In the data rows, the value 128 means zero.
Some points:
[128  71 162  86 143 105 112 134 115  97  72  83 101 104 146 190  78 168  78 135 107  68  52 167 153 116  71 131  91 104  81 148 158 145 139 191 113 126 106 182 113 140 142  90 158 114  86 133  97 240 116 239  79 207 163 131 147 129 127 182  91 138 103 122]
[148 111  88 107 141 129 109 140 142 164 163 141  99 134 107 112  80 173 255 128 110 160 106 255 125 113 121 141 148 101 121 133 155  59 126  98 117 255 118  90 144 119 135 125 132 112 170 112  91 144 120 108 114 149 112 151 113 255 215 120 168 162 137 141]
[148 181 138  62 149  98 131 111  77 177  92 147 136 167 160  45 238 100 116 150 100  70  86 106 122 114 143 123 158 135  97 143 198 121 122 110 173  87 124 197 121 114 139 107 117 101  66 108  77 189 109  79  99  85 112 128 112 172  95 134 255 140 120 135]
[104 120  50 146  92 110 123 117 119 143 104 101 152  52 108 169  77 190  75 214  54  96 145  89 115 132  63 141 191 124  87 148 115  56 137  45 123 107 140 112 103 157 117 118 185 157  85 162 143  73 129 149 157 123 137  85 122  98 141  79 190 167  92 148]
[110 123 215 124 134 115 147 145 130 123 124 136 137  91 203  95 153  76  98 126 132 132 133  90 133 121 143 138 125  79 121 246 112 178 181 129  96 134  85  43 186 106 155  75  97 118 178 133  64  94 224 120 156 158 116 118 173  90 255  94 156 106 110 143]
[114 120 122 136 128 157  99 122 164 154 169 124 145 138 132 137 135 110 140 165  96  70 113 104 117 136 198 147  95  73 183 171 144 181 105 155 127 141 136 251 122 114  73 203 117  89  73 151 229  88 137 184 255 140 156 182  68 178 212 124 118 140 129 107]
[ 81 111 213 154  97 145 152 158 134 181 128  93 150  99 122  28  71 107 105  91  96 138  87 137 109 121  88 164 153 113  96  85 145  79 202 121 170 115 157 115  97 141 161 218  98 105 151 128  95 148 133 101 196 176  97  97  81  90  73 134  88  97 223  88]
[145 157 134  75 126 172 114 174 114 112 101 150 147 160 129 108 105 130 142 231 158 172 160  91 102 138  79 152 150 102 255 123 106  82  61 123 137 123 151 102  81  93 185  97  99  81  87 107  79  86 145 221  92 147 149 176 158 110  97 153 129 141 169  70]
[157 106  78 147 133 106 120 143 121 126  80  51 119 175 226 138 167 234 172 116 133 130 122 114 132 110 162 127 157 112 156 101 144 122 113 153 197  22 101  72 132 163 144 103 148 165 141 211  60 114 129  90 212  98 111 180  99 191 121 144  51 107 109 125]
[132 102 136 155 130 117 130  91 134 108 154 129 136 102 133 135 206 107 118 103 255  92 188 140 116 172  70 156 114  45 108 133  97 103 182 120 114 115 164 138 116 181 162 130 177  81  95  81 109  76  58 110  86 118 117  98  24 122 168 177 103 147 139 166]
[119 124 155 156 126 107 129  89 100 128  90 156 153 105  88 233 187 108  72 105  96 155 100 117 122 127 201 107 141 136 255 141 129 110 204 178 135 233 146  63  99 138  86 194 112 164  70 158  63 128 103 112 120 126 134 110 160 152  90 120 115 138 174 210]
[183 106 244 117 127 132 171 123 126 127 255 168 128 161  55 144  92 174 162 144  89 105 132  62 131 116  68 133 126  88 110  98 120 227  95 113 116  88 155 118 198 168 149 143  87 175 116 171 106 106 116 147 105  90 167 116 162 207  96 123 127 129 129 180]
[ 61 168  82 137 159  70  62  64 116 108 159 132  90 139 102  56 105 107  99 191 119 141 101  96 140  64 126 115 128 130 111 121  80 153 129 106  67 148 113  83 150 117  38 103 172 103 155  74  52 164  90 182 165  52 157 134  78 126  80 133  80  65 103 103]
[116 123 209  74 143  87 148 167 251 122 145 141  60  98 162 164 121 142 166 102  75 111 151  92 156 131 174 134  59 172 180  89 150  77 171  63  88 123  73  74 129 115 139 112 161  69  87 110 179 104  98 106 103 117  90 137  93  82  62 134 137 122  69 112]
[179 117 124 187 150 128  80 140 135 133 146 255 150 135 123 126 135 112 188 106 119  63 148  95 118 142 170 124 199 130  99 147 113  61 115 134 106  90 120 165  97 129 100 132 136 168 236 154 102 198 176 125 104 181 134 190 100  72  85 137  82 246 100 153]
[106 137  20  94 127 108 113 168 206 160 146 103 164 139 142 194 102 134 121 102 125  85 143 129 124 187 151 144 132 126  82 124 138 234 161 106 154 143 120 181  79 158 115 119  74  58 206  71  60  58 102 113 100  96 107 122 245 100  89 136 121 128 193 134]
[158  92 182 156 111 150 102 141 147 108  97  46 170 139 145  52 115 107 137 130 167 135 126 128  80 229 150 129 142 100  91 135 116 149 146  99 124 168 223  77 101 105  73 140 153 128 112 144 197 190 105 120  90  77  91 161 231 124 110 109 106 110  38 149]
[108  96  77  57  86 208 101 130 110 141 102  75 122 119 110 146 118 130 110  85 114  89 157  96 109  96 111  79  71  51 188 109 106 113 115 163  79 160 150 161 144  92 175 116  97 178 227 135 126 172 117  98 105  79  73 108  52  75  92  63 168  74 115 158]
[ 82 115 149 116 109 102 119 117  61  65  73  80 127  97 117 103 143  93 140  62  96 102 125 125 108  46 100 145 111 148 174  95  90 145  16  45 101 107 136 165  95 119  71 118 111 125 139  94 140  73 107  38 101 225 160  93 169 163 134 150  87 129 106 142]
[144 121 167 158 123 118 139 123 157 133 173  55 124 142 150 146 145 113 111 132 163  92 255 121 143 145 177 136 137 255  84 140 117 155  71 113 114 232 150 161 106 117 210 102 174 201  96 127  89 202 134 126 185 136 139 123 123 114 166 123 123 106 217 119]
[124 181 118 255 144 146 129 130 153 155  87 128 103 133 155 131  80 133 115 155 141 130 124  95 167 120 137 121 120 119 129  97 148 164 107 157 192 166 118 124 138 118 131  77  82  98 169 170 181 120 114 127  29 181 159 120  77 160 119 140 214  92 114 113]
[122 141 100  63 116 154  97 132 120 132  44 238 124 108 128  88 112 101  93 132 137 140 203 203 120 102 111 173  99 177 121 138 136 226 197 149 125 112 135 106 124 135 148 102 195 163 126 187 244  85 200 120 119 111 113 119 131 199  56 148  98  96 176 150]
[136 153 175 134 140 206  97  86 146 105 161  83 137 131  79 142 113 103  84 105 144  72 134 178 138  92 152 111 139 142 148 109 129  13 114 186 160  74 112 146 255 165  91  51 159  63 124 114 169  97 151  98 127  83 125 126 217 114 124  96 110 154 177 102]
[112 201  92  88 149  80 254 109  92 129  59  96 143 203 110 129  79 138  83 141 162  69 106 130 160 129 195  90 157 111  76 128 130  94 112 104  94 121 112  80 161 104 180 230  82 152 140  81 192 106 154 151  80 108 143 164  97 145 137 137  70 167 125 123]
[146  48  86  88 144 146  99 142  94 100 120 134 135  92  86 150 174  81 170 137 140 173 118  67 112  95 139  73 112 152  38 139 154 105  75 109 179 108  69  35  89 121  93 127  45  81 118 169 180 154  86 188 115  94 109  63  97 118 158 134 111 131 172  97]
[152  77  64 158 126  44 131 157  59 106 213 158 109 138 107  93  73 128 135 101 200 149  85 117 139 105 126 118 164 161 224 137 142 137 214 123 110 113 104 208 128 110 166  89  86 149  69 129 183 146 132  98 137 124  61  83 172  93 147 106 106  92  94  86]
[106 138 147 128 124 163 125 131 194 126 108 192 131 124 142 123 142 141 104 132 101 210 103 118 121 129  94 126 119 246 166  80 119 128 127 183 145  73 139 178 109 175 161 248 192 153 192  78 134 157 108 133  77  57 120 114 166 127 255 142 135 104  98 129]
[122 153  94  82 134 155 164 120 116 122 155 102 134 124 113 179 135 129 123 112 139 255 133  69 126 181 138 140 142 128  70 166 127 120 121 120 130 124 126 228 254 123 120 147 170  94 111 138 132 149 168  94 118 226 163 147 112 139  76 130 120 107 115 154]
[167 174 140 130 137 142 160 132 107 151 156 116  93 117 124 111 235 161 183 137 137 136  75 199 183 118 100 111 114 128  76 135 131  79 126 135 142 176 124 168  82 138  76 119 113 242 140 153 144   9 147 186 124 133 148 184 152  31 108 148 134  39 114 117]
[103 176 125 165 123 126 178 132 122 116 150 156 155 163 163 185 176 151 171 133 161 172 131 231 139 123  99 104 114  97 159 117 126 213 107 136 137  93 134  63 146 110 122 137 148 168 174  75 189 210 107 149 255 172 136  77 157  74  76 141 228 249 120 101]
[152 125  82 139  99 145 133  99 103 114 133 161  94 140 101 117  76  89  97  63  68 147 109 168 108 219 110 134  58 131  62  90  89 138  77 197 100  88 126  82  64  80 114  95  92 113  28 112  63  87 153  56 137  97 170 128  81  96 144  73 113 145  89  89]
These points spread out most along one direction. Take the direction at right angles to it along which they spread out most. Go by this last direction. Where along it does each point below lie, from 0 to 99? The average is 50, and the first point in the table lies past the average. One standard deviation of the points above along it is 16.
[114 120 122 136 128 157  99 122 164 154 169 124 145 138 132 137 135 110 140 165  96  70 113 104 117 136 198 147  95  73 183 171 144 181 105 155 127 141 136 251 122 114  73 203 117  89  73 151 229  88 137 184 255 140 156 182  68 178 212 124 118 140 129 107] 55
[145 157 134  75 126 172 114 174 114 112 101 150 147 160 129 108 105 130 142 231 158 172 160  91 102 138  79 152 150 102 255 123 106  82  61 123 137 123 151 102  81  93 185  97  99  81  87 107  79  86 145 221  92 147 149 176 158 110  97 153 129 141 169  70] 61
[148 181 138  62 149  98 131 111  77 177  92 147 136 167 160  45 238 100 116 150 100  70  86 106 122 114 143 123 158 135  97 143 198 121 122 110 173  87 124 197 121 114 139 107 117 101  66 108  77 189 109  79  99  85 112 128 112 172  95 134 255 140 120 135] 67
[106 137  20  94 127 108 113 168 206 160 146 103 164 139 142 194 102 134 121 102 125  85 143 129 124 187 151 144 132 126  82 124 138 234 161 106 154 143 120 181  79 158 115 119  74  58 206  71  60  58 102 113 100  96 107 122 245 100  89 136 121 128 193 134] 32
[148 111  88 107 141 129 109 140 142 164 163 141  99 134 107 112  80 173 255 128 110 160 106 255 125 113 121 141 148 101 121 133 155  59 126  98 117 255 118  90 144 119 135 125 132 112 170 112  91 144 120 108 114 149 112 151 113 255 215 120 168 162 137 141] 69
[116 123 209  74 143  87 148 167 251 122 145 141  60  98 162 164 121 142 166 102  75 111 151  92 156 131 174 134  59 172 180  89 150  77 171  63  88 123  73  74 129 115 139 112 161  69  87 110 179 104  98 106 103 117  90 137  93  82  62 134 137 122  69 112] 35
[119 124 155 156 126 107 129  89 100 128  90 156 153 105  88 233 187 108  72 105  96 155 100 117 122 127 201 107 141 136 255 141 129 110 204 178 135 233 146  63  99 138  86 194 112 164  70 158  63 128 103 112 120 126 134 110 160 152  90 120 115 138 174 210] 28
[110 123 215 124 134 115 147 145 130 123 124 136 137  91 203  95 153  76  98 126 132 132 133  90 133 121 143 138 125  79 121 246 112 178 181 129  96 134  85  43 186 106 155  75  97 118 178 133  64  94 224 120 156 158 116 118 173  90 255  94 156 106 110 143] 33
[167 174 140 130 137 142 160 132 107 151 156 116  93 117 124 111 235 161 183 137 137 136  75 199 183 118 100 111 114 128  76 135 131  79 126 135 142 176 124 168  82 138  76 119 113 242 140 153 144   9 147 186 124 133 148 184 152  31 108 148 134  39 114 117] 67
[136 153 175 134 140 206  97  86 146 105 161  83 137 131  79 142 113 103  84 105 144  72 134 178 138  92 152 111 139 142 148 109 129  13 114 186 160  74 112 146 255 165  91  51 159  63 124 114 169  97 151  98 127  83 125 126 217 114 124  96 110 154 177 102] 40
[132 102 136 155 130 117 130  91 134 108 154 129 136 102 133 135 206 107 118 103 255  92 188 140 116 172  70 156 114  45 108 133  97 103 182 120 114 115 164 138 116 181 162 130 177  81  95  81 109  76  58 110  86 118 117  98  24 122 168 177 103 147 139 166] 39
[ 61 168  82 137 159  70  62  64 116 108 159 132  90 139 102  56 105 107  99 191 119 141 101  96 140  64 126 115 128 130 111 121  80 153 129 106  67 148 113  83 150 117  38 103 172 103 155  74  52 164  90 182 165  52 157 134  78 126  80 133  80  65 103 103] 62
